One vector is turned by the same rotation once a step. Each row is the vector after some number of steps, and that number follows the row.
The counts run from 0 to 831.
[114 126 138 168 131  86 106 154 116 103 152  97 105 120 138 117  87 119
 155 169  91 136 114 149 105 126 137 113 126 125 163  93 108 129 125  89
  72 137 108 104 151 118 108 170 139 107  99  90  66 117 123 115] | 93
[ 95 125 179 176  97  94 121 152 113 111 148 141 109  69  90 129 130 104
 119 193 117 134 112 159  97 113 129 122 157 122  86 147 141 116 144 116
 125 110 121  97 168 105 115 133  94  94 166 148  87 134 144 134] | 185
[143  99 146 185 135  79 112 123 114 139 170 145 137  90 137 149 106 105
 103 140  78 163  96 172 115 139 100  82 144 115 100  98 119 132 148  82
  72 121 114  85 148 120 117 121 113 123 134 108  75  98 125 130] | 329
[110 108 151 171 140  68 131 159 110 110 151 147 123 123 145 119 137 140
 116 161 109 181 108 160 142 125  86  95 108 104 114 124 156 145 137 123
  99 124 136  73 154  82 146 108  81 138 112 146  95 118 160 101] | 198
[114 120 146 179 129 120  73 119 115 104 181 155 121  77 131 126 101  83
 121 157  86 135 108 126  75 105 136 129 178 121  95 114 131 142 142  97
 106 116 100  99 158 124 139 151 149 116 144 114  76 155 126 138] | 545
[102 146 152 161  96 108 111 161 103  80 128 129  88 107 105 105 115 129
 120 164 141 152 103 115 109 124 145 167 129 109 145 150 130 113 124 146
 130 115 122  57 158  95 143 128 109 112 154 138  88 174 185 107] | 53
[130 166 141 141 117 119 122 138  99 125 133 103 110  75 119 107  91 120
 129 137 103 152  69 158  90 136 129 124 133  94 113 121  90 111 144 101
 104 110 148  54 150 131 109 149  96 114 156 129  70 180 143 125] | 797
[141 106 178 181 110  79  90 154 133 113 157 145 119  91  95 146  90  91
 107 184  73 112 127 142 105 132 129 116 160 129 132 142 131 145 143  94
  82 118 116  89 155 103 125 126 124 108 105 130  96 119 128 121] | 701
[103 164 154 131 106 124 100 110  93 122 164  79 103  97 147 106  87  85
 141 173 149 115 104 140 116 107 146 113 171 110 149 145 119 141 111 119
  70 108  87 118 177 119 109 142 108 119 121 105  73 144 161 123] | 539
[ 84 127 145 205  94  98 115 138 116 109 159 121 135 120 107 123 120 101
 133 174 110 142 125 166 104 120 142 147 130  88 157 130 127 119 114 142
  73 127 100  97 173 130 105 168 139 130 160 100  64 133 138 131] | 777
[145 125 130 169 144 113 107 127 141  75 156 113  82 134 144 100 112 106
 111 172 126 127  98 146 132 142  76 109 152 150 184 128 129 120  91 108
  90 114 103  65 145 102 107 160  98 146 133 113  93 136 175  86] | 298
[114 130 159 146 131  85 130 168  98 103 143 119 102 112 121 104  90 149
 154 160  99 169 111 147  94 128 134 108  98 104 134 110 112 105 156  84
  89 110 146  56 144  95 137 138 104  96 107 151  90 144 143 113] | 346
[ 96 128 149 198 105 103 114 147  99 106 150 170 118  92  97 129 126 124
 118 162  89 179 101 128  91 125 129 136 123 107  84 129 141 128 162 131
 123 126 121  80 160 116 132 135 118 118 170 145  72 147 143 124] | 189
[113 125 139 177 141  69  90 178 108  99 146 149 132  86 129 138 117 126
 110 127 121 179 101 176 107 108 130 112 137 116 101 111 140 127 135  79
 126 125 128  98 140 116 167 113 104 105 117  96  67 105 166 120] | 717
[128 141 124 158 136 100 137 156  95 110 149 125 100 107 146 117  98 132
 141 146 105 186  65 158 121 109 125  90 118 105 101 102 126 117 166  82
 106 111 113  80 132 131 138 111  89 109 140 102  77 120 158  97] | 649
[103 147 140 166 114  95  93 165 112  98 128 114 108 100 121 110  88 110
 149 144 114 146 103 160  88 107 166 139 141 113 143 117 110 117 136  88
 104 116  97  96 146 135 145 159 150  99 129  87  52 130 146 129] | 24
[104 118 134 149 151 102 101 108  97 100 178 122  76  97 149  94 133 118
 115 179 159 140  93 131  86  89 112 127 126 135 108 105 134 119 135 110
 111 124 106  98 156  87 118 102 104 111 156 162  95 161 166 120] | 288
[104 131 139 173 112 132 106  71  84 101 165 110  93 127 150  88  96  95
 124 183 117 111 124 122 108 136 138 128 131 109 147 134 120 131 147 131
  67 116  51 108 183 108 133 151 140 130 140 131  68 147 157 126] | 154
[ 84 127 155 186 115  87 129 190 123  97 125 147 132 110 110 135 144 134
 146 172 103 159 123 165 127 116  96 119 135 131 141 137 134 140 104 137
 106 131 130 106 170 104 115 179 113 131 158 116  53 132 154 123] | 487
[ 94 138 148 156 126  97 138 149  79 133 138 108 118  83 162 117 118 117
 152 175 125 172  82 165 127 113 101  73 130 115 104 111 125 142 146  93
  91 117  89 114 160 115 117 146  92 114 133 114  59 118 155 130] | 31
[128 108 129 181 139  95  76 108  94 122 180 125 124 113 169 131 120 104
 114 145 123 141 115 122  99 128 125 120 137  89 143  91 112 143 123 112
  46 155 121  92 164 102 132 106 143 140 116 101  83 133 141 112] | 460
[ 95 121 145 193 122  76  96 171 102 106 145 154 138  90 123 145 125 117
 127 151  96 186 105 141  93 113 149 121 119  82  96 101 134 125 143 108
  96 142 146  78 159 113 161 119 130 114 148 111  73 134 149 127] | 713
[105 112 182 163 121 101  86 105 108 126 193 133 121  90 118 107 110  96
 112 188 122 104 153 147 107 122 122 125 158 118 144 154 146 142 123 135
  64 111 115 104 182  93 116 132 127 142 118 144  97 155 137 133] | 83
[147 148 122 162 141  98  85 114 130  95 168 107 104  95 142 108 118 102
  96 124 154 145  96 126  88 110 123 154 154  93 159 123 126 108 103 125
 106 130 142  53 150 105 109 106  96 137 156 105  96 176 178 104] | 139
[106 137 153 175 114 109  88 122 119 110 151 127 129  70  93 123 111  79
 110 164 113 127 117 158  94 116 143 152 179 117 127 136 115 127 129 109
 103 116 113  94 171 131 122 156 131 116 159 124  60 164 142 165] | 475
[ 92 148 137 172 109 109 139 167  83 103 108 126 117 108 146 130 122 132
 134 155 130 172  86 143 146 150 128 123 102  91 136 125  99 136 130 119
  89 148 112  88 180  89 135 162 104 127 163 113  40 141 160 126] | 490
[149 141 139 176 129 110  89 158 106 100 123 146 127  66 122 148 104 108
  95 134 112 160  80 136 121 144 129 117 177 120 106 123 108 139 137  89
 119 128 119  80 156 121 145 144 103 114 154 108  59 142 152 142] | 107
[156 134 134 164 119 118  90  97 137 108 163 123 113 133 133  95  85  84
 109 144  91 127 105 140 117 147 101 103 158 100 158 147 129 131 113 117
  75  98  94  63 135 134 107 150 105 145 110  80  87 148 157  93] | 77
[130 157 140 148 133 107 113 159 134  91 129 135  92  94  93  93  92 120
 125 147 103 156  88 171 104 116 130 124 161 141 129 145 129 120 148  91
 137  87 130  69 147 119 132 153  97  98 135 128  80 156 179 119] | 802
[151 115 145 161 151  98  85 111 123  94 162 155  97 110 111 101 116 123
  93 147 122 150 116 136  96 149 114 142 137 124 127 137 131 121 144 114
  95 104 146  38 154  92 133 107 104 138 114 157 112 178 151 127] | 664
[133 144 162 163 113  96 121 135 126 119 145  92 120  89 116 131 102  99
 116 158 120 127  97 191 132 131 112  96 166 115 147 136 110 128 125  93
  80  97 103 103 160 135  91 145  80 126 114  86  67 109 155 121] | 400
[140 142 141 156 122 109 112 129 121 100 161  76  93 117 173 111 128 109
 118 161 152 119 101 129 130 119 100 119 162 118 170 122 118 132  81 121
  69 124 108 113 147 100 101 124  82 130 124 109  82 123 182  87] | 756
[101 128 144 173 113 105 114 114 102 100 178 101  84 154 165 100 116 108
 138 178 140 149 119 126 138 120 118 108 117 102 162 138 154 128 108 151
  64 120  74 108 159  93 126 129 114 135 120 101  79 119 188  94] | 453
[ 93 132 155 168 137  86 111 183 128 106 161 146 139  86 134 136 120 115
 160 144 105 164 100 177 104  81 112  97 161 121 106 115 131 140 117 103
 116 117 135  99 149 124 121 164 114 112 137 101  54 127 153 125] | 29
[116 139 147 123 117 109 118 131  96  89 145 119  77 134 137  73  87 114
 136 168 136 133 120 135 137 132 118 114 126 128 172 153 142 127 124 128
  89  90  93  71 153  84 141 147  97 125  92 129  94 157 185  90] | 670
